One turn or mirror swaps these rows in pairs. Which row does each one swap with?
j233: [ 13   0   1   8  -4   3 -12   1   3  15   2  10 -17  -1   5  -1 -17   7
   8]
j588: [  3  -3   5  -2 -13   3   1   2  -7  19 -15  -5  -3   3   3   0 -14  17
   7]
j837: [ -4  -6  -4   3  17 -12 -10  -4  -7   1  17   6   1  -9   3 -16  -9  -6
   8]
j866: [-10 -11 -11 -14   4  13  -7 -10  -9   2  -9  -2  -3  14   2   1  -4  -5
   7]
j658: [ -2 -17  10 -11 -16   8   5 -14   2   0  -4   7   1  13   8   2  -1  11
  -8]
j669: [  9  -8 -10  -7   5 -12   9  -3  11  16   4   7  -4 -13  -5   0  -2  -9
  10]
j443: [ -4  -5  11   8  -1   7   7  -6  18 -11 -13 -14   4   2 -12  -5  -4   7
  10]
j704: [  3   3  -6   4   4  -3   8  -1 -13   8  -5 -21 -12  -1 -11  16  -9  -2
  -4]
j810: [ -6 -12   3   1 -16   8   3   9  19   7  -1   5 -17  -5 -14  -4  -2  10
  -2]
j275: [ -7 -14   3  10 -11 -18  -2 -14  17   6  -3   2  -2 -12   0  -9   4   1
   2]
j726: [  9   2  -5  -1 -12 -13   6   5 -13  -5  -8   8 -10  14  -4 -12   3   6
   4]
j2: [ -9  -3   4  -1  14 -13  -7   9  15  10   2  -6  -8   1  -3  -2 -15 -12
  -1]
j11: [ -3  -2   7  15  -8  19   4 -10 -21   6   2  -1  -3 -10   0   9  -5  -2
   1]
j93: [ -3 -17   1 -10  -7  17  -4   2 -17   4   4  -5 -13  12   1  -4  -8  -5
 -12]
j565: [ -1   2  17   5   7  -7   7   9  -6  -7  -2   9  -5  -8 -10  20  -7   5
   0]
j946: [-10 -18  12   3  13   0   0  -2   7  -5  13 -10 -13 -15  10   8  -2   0
  -3]
j441: [  0   5  15   2  -1  -5  19   7  -3   0  20 -15  -3   1 -10  -1  -3   4
  -8]
j13: [  5   1   8  -9   4 -20   8  -5  20   0   3   1  10   7  -4   5  -5  -5
  -5]
j893: [-10 -18 -11   4  -7   0  -5 -12 -14  -5  -1 -10 -18   4   1  -8   8  -4
   6]
j917: [ -5   8   6  14  -2  -7  -7 -16   3   7   7  -9  -8   7   6 -22   5 -11
   5]
j455: [  2   6   2  -4   7 -20   9 -18   1  -8   7   0  -6  -7   8 -16   3  -4
  -9]
j978: [ 11  -7  -4  -9   0  -4  13  -5 -12 -12  12  -4   4   2   3  -7   7  15
   2]
j197: [  3   6   6  12 -11 -10  10  -9  15  -1  -6   7 -16  -2  -9  17  -3   0
   1]
j244: [  8   5   2   1  -4 -23  -7   4  -8   1  -3   2 -13   5 -11  14 -11   6
  -5]
j469: [ -8   0   8   0  11 -15  -7 -14  -3   6   4   1  -6   7   6  -3 -17 -20
  -5]
j188: [  0   5   8   6  -3  -3  -9 -18   6  20  11  -1 -25  -8  -2  -2  -6  -5
   2]
j172: [  7  12  -2  12   9  -5   3   1  11  -9  -2   0 -19  -6  -5   1 -11  -6
  19]
j748: [-16  -5  -3   2  -1 -20  -9 -13   3  10  13   0  -4  13  -4   4 -11   4
 -13]
j603: [  0  -7   0  -5 -11   1   2 -13  -4  -5  11 -11 -13  -5  19   5  -7  10
 -10]
j995: [ -7 -16   1   1 -13  11  -4   7  16   3  -1   5 -17   0 -14  -5   3   9
   0]
j871: [-16   0   3  11  -4 -16  -3   0  -3   8  -9   1  10  -8   2  -1  -7  18
  -7]
j762: [ -3  -4  -3   5  17 -11  -6  -4  -6   2  16   2   5  -9   1 -17 -12  -4
   7]
j630: [  4  12  12   1 -25  11   2   2   2   4 -12  -3 -11  -6  -3  -5  -7  -1
   5]
j295: [-15 -15 -10   2  -5  -2  -5 -12 -15  -5  -3 -14 -14   0   4 -15   2  -6
   6]
j179: [-20   3  17  14 -11   9   7  -5  12  13  -4   2  -6   2 -10   1  -8   5
   8]
j298: [-10 -13  -6   0  23   7  -1 -11 -11 -10  -1   4  -7   1 -11  -5   3  11
   0]
j150: [  1   4  14   3  -2  -3  19  14  -2   1  19  -9  -6   2  -5   2  -3   5
 -13]
j918: [-20   4  11  13  -6   8   7  -6  11  11  -9  -1  -7   1  -5   1  -9   4
  12]
j220: [-12  -9  14  10   4  -9   4 -17 -10  -9   1  -2 -14   1   0  -8  -6 -19
   9]
j526: [-12   0  -3  -2   3  14 -14  -9  -7  -7  11   1  10  -2  -8  -6  -5  -4
  17]
j302: [  9  -6  23  13   0   1   2  -7  -4  -7  13  12   5   9 -11   0   5  -5
  -3]
j980: [  0   3  18   3   5  -7  17   9  -1   3  20 -13  -3   1  -6  -6  -6   1
 -12]
j660: [-15  -6 -16 -11   6   9  -2  -6  -2   1 -11  -4  -2  11   4  -3  -4  -7
  10]
j270: [-11 -12 -11  -6  -1   3  -1 -11   0   3  -1  10   2  -4   9  -5  19   7
   5]
j160: [  3  12  11   3   1   4   9  -4 -14 -11  12  11 -12  13 -19   4  -7   0
  -3]
j716: [ -9 -14   7   2 -14   7   1   5  18   7   1   8 -17  -3 -17  -4   0  11
   3]
j901: [  3  12   7   0  -1   3  14   0  -8 -12  11   7  -9  14 -21   2  -7   2
   0]
j626: [ 17  -5  -2  -9  -5  11   4  -2   4   2  11  -7  -7  -9  -7 -14   2 -18
   3]
j602: [  0   0  -6 -11  16  10   9 -10 -11   3   7 -15 -17   0  -6   9   1  10
   9]
j129: [ -3 -11  -9 -13  -1  -1  11  -7  -4  12   2  -1  -7  22   0 -15 -10   8
   8]
j175: [ -9   0   8   2   9 -11  -7 -14  -9   3   7   8  -5   7  10  -4 -14 -17
 -11]
j263: [ 9 11  2  1 -4 15 17 -4 -6  3  4  4  6 -1  2 12 -8 14  1]

Swapped with j175: j660
Swapped with j129: j748
Swapped with j443: j302
Swapped with j298: j917

